In the data rows, 128 means zero.
Here are some points, one per row:
[134  94 138 155 127 202 140 167 124 102 150  51 124 118 105  62 101 170
 100 157 117 106 141  94 121 202 159 201 189  92 129  99  91 161 124 122
 115 162 123 150 136 100 177 107 159 100  81 115]
[112 135 138 129  76 132 100  71 123 153 129 206 126  82 120 119 136 146
 157 131 136 143 170 168 117 131 154 169 156 173 130 132 125 122  78 149
 135  97  81 127 125  39 155 161  82 121  57 126]
[ 72 103 128 133 128 148 155 153 116  98  90  92  67 150 145 135 112 116
  85 107  98 166 110 170 194 141 132 171  94 157  76 129  91 160 120 134
 148 108 118 129  89 121 173 183 141 101 145  76]
[131 121 142 163 137 124 122 172 132 127 131  59 126 129 121  94 138 143
 163  91 137 197 125 138  90  80  90 102 154 172 156 145 168  75 150 192
 139 156 146  87  70 129 120  92 100 139 155 129]
[173 162 138 141  73 151 122 110 134 129 163 143 116 112 120  83 117 128
 182  76 108 169 173  94 139 140 192 153  92 121 102 173 111 109  79  99
 134 101 186 174  97 124  95 146 109  94 158 157]
[102 132 141 134 141  92 182 169 219  95 137 128 159  93 172 177 110 107
 140 113  74 106  97 153 116 131 162 111 136  77 142 124  76 107 165 133
 117 146  90 136 126 114 189  75  84 141 165 114]
[ 99 115 124 108 114 143 150 143 113 126 144 159 134 168 190 110 150  63
  86  91 164 106 143 130  98 112 100 180 130 145  99 142 202  81 189  78
  96 124 127 187 117 115 129 101 141 139 128 171]
[105 119 117 102 188 148 195  85 153  99 116  91  96 152 127  74 115  70
 153 168 110  73 178 112 152 165 127  79  86 132 118  96 122 160 134 184
 165  90 178 131 141 126 130 135 118 123  99 129]
[124 110  90 130 174  68  99 207 141 201 139 155 150 151 132 127 144 118
 100 122 149  93 137  86 153 128 114 123  96 148 107  87 154 136  87 140
 169 156 142 174  94 131 153  82 126 111 148 137]
[104 140 166 191 105 118 174 145 147 179 133 171 142 181 158 126 114 107
 145 167 128 128 122 171 106 121 127 140 172 167  98 141 146 146  85  99
 154 190 140 130 172 187  76  76 125 137 144 158]
[155 120  55  71 131 111  94  70 105 117 154 141  53 148 126 164  97 121
 149 155 159 141 161 153 139 117 115 144 215  68  94 151  84  78  72 122
 142 129 131  97 140 165 197 137 128 153 177 151]
[107 163  64 116 120 107 124 116 144 176 123 121 126 115 169 129  99 170
 135 106  85 156 141 109  87 146 103 103 140  92 137 171 146 141  65 142
  69 134 151 123 155 116  80 216 123 109  69 129]
[120 139 148 164 108 118 106  82 163  89 137 141  92 111 116 147 148 148
 153 144 193 176  98  65  98 107 174  79 123  75 121  49 159 142 122  96
 142 108 109 162 147 127 112 188 128  84 131 138]
[177 223 140 126 181 141 121 118 162 135 118 161 131 169  68 133 101 111
 104 100 142 168 108 127 176 102 124 154 101 116 140 134 135 114 117 141
  79 128  88 154 124 151 101 165 101 186  53 183]
[187 106 106 164 116 145 139  97 128 141  65 111 123 161 148 109 137  92
 136 138 126 152  69 118 111 116 122 152 100 136 174 176 109 145 126 140
 107  93 126 104 124 166 184  43 120  81  89  89]
[160 140 110  85 103 108 157 114  89 132 185 129 155 121 102 152 153 154
  71 134 118 148  91 141 189 141 109  98 148 162 134 213 147 180 159  63
 147 165  90 134 141 126 138 160  77  79 122 178]
[154  51 130 119 109 125 183 202 153 144 122 169 100 114 104 104 117 178
 114 101 184 107 127 141 140 126  98 130 101 124 115 129  95 138 161 138
 118  98 117  60 150 140  87  92 163 150 139 172]
[151 163 165  48 116 178 154  84 127 127 128 141 129 179 158 138 165 180
 140 152  90 109 117 125 140  91 135 152 153  58 139 100 192 132  58 104
 144 109 135 103 105  81 105 151 142 113 135  96]
[104 158 149 121 118 131 152 137 128 177 152  73 103 131  52 185 162 101
 148 139  86  82 139  96 122 153 130 100 149 184 197 112  52  88 167 125
 106  73 159 135 136 112 161 154 163 135 172 115]
[202 187 112 130 123 137  59 128 137 135 107 132 149 112 156 116 162 183
 168 130 106 127 175 200 187 112 153  86 125 108  97 111 150 111 188  96
 121 126 143 125 191 120 142 172 147 121 116  80]
[103  74 175 163 157 130 152 129 101 122  67 143 217 126 104 152 112 124
 101 137 145  91 148 114 113 106  90 162  89 130 136 102 142 102 115  93
 111 166 141  71 151 152 132 133  75 122 190  99]
[116 154 127 106 140 146 100 123 101  78  87  65 150 161 114  77 127 142
 113  43 144 129 119 181  52 195  95 124 140 146 113 107  84 174 105 152
 163  98  75  92 147 145 123  88  94 128 124 116]
[ 69  93 143 158 127 134  96 154 104 160 139  70 189 114 176 178  84 112
 111 138 165  95  92 167 128  44 199 108  98 112 145 160 103 146 150 119
 141 106 146 110 101 128 127 124 167 166 123 199]
[174 122 121 134  38 108  80 159  67  57 121 130  90 148 151 135  88 104
 103 102  93 142 138 115 156  92  84 124 145 124 212  94 149 113  89 181
 179 129 172 136 210 115  98 156 143 141 109 117]
[123 118 124 130 124 146  63  62 196 148 125 159 104  72 117 131 143  85
 104 127 146  96 108 117 125 128 133 122 139  90 110 150 150 130 127 129
 176 175 112 158 149 108  58 143 145 168 128  32]
[137 149  91 149 173 113 169 160  75  90 144 208 180 129 140 168 134 157
 144 159 128 133 142 105  88 108 113 147 130 166 105 191 115 132 195 162
 166 139  91 149  74 160 126 139 199 100 173 141]
[156  61 123  99 157 116 148 105  97 111 144 152 116 149 118 107 150  91
 132 143 108 161 101 166  95 163 165 125 121 140 156  75  54 174 171 106
  69 185 150  99  45  84 137 123 137 152 125 117]
[102 106 176  88 102 103 101  92 113  91 132 138 135 103 146 157 147 158
 157 128  81 125 136  89 193 159 131 111 187 133  86 107 179 162  77 136
  68  97  97 130 107 182 116  92 135 187 109  95]
These points spread out most along one direction. Take the direction at right angles to it along which they spread out most. Go by this last direction. Where along it does each point below lie, from 0 to 99? The average is 50, and the first point in the table lies past the average. One standard deviation of the points above along it is 16.
[124 110  90 130 174  68  99 207 141 201 139 155 150 151 132 127 144 118
 100 122 149  93 137  86 153 128 114 123  96 148 107  87 154 136  87 140
 169 156 142 174  94 131 153  82 126 111 148 137] 34
[155 120  55  71 131 111  94  70 105 117 154 141  53 148 126 164  97 121
 149 155 159 141 161 153 139 117 115 144 215  68  94 151  84  78  72 122
 142 129 131  97 140 165 197 137 128 153 177 151] 53
[187 106 106 164 116 145 139  97 128 141  65 111 123 161 148 109 137  92
 136 138 126 152  69 118 111 116 122 152 100 136 174 176 109 145 126 140
 107  93 126 104 124 166 184  43 120  81  89  89] 63
[102 132 141 134 141  92 182 169 219  95 137 128 159  93 172 177 110 107
 140 113  74 106  97 153 116 131 162 111 136  77 142 124  76 107 165 133
 117 146  90 136 126 114 189  75  84 141 165 114] 55
[131 121 142 163 137 124 122 172 132 127 131  59 126 129 121  94 138 143
 163  91 137 197 125 138  90  80  90 102 154 172 156 145 168  75 150 192
 139 156 146  87  70 129 120  92 100 139 155 129] 47
[174 122 121 134  38 108  80 159  67  57 121 130  90 148 151 135  88 104
 103 102  93 142 138 115 156  92  84 124 145 124 212  94 149 113  89 181
 179 129 172 136 210 115  98 156 143 141 109 117] 52
[112 135 138 129  76 132 100  71 123 153 129 206 126  82 120 119 136 146
 157 131 136 143 170 168 117 131 154 169 156 173 130 132 125 122  78 149
 135  97  81 127 125  39 155 161  82 121  57 126] 51
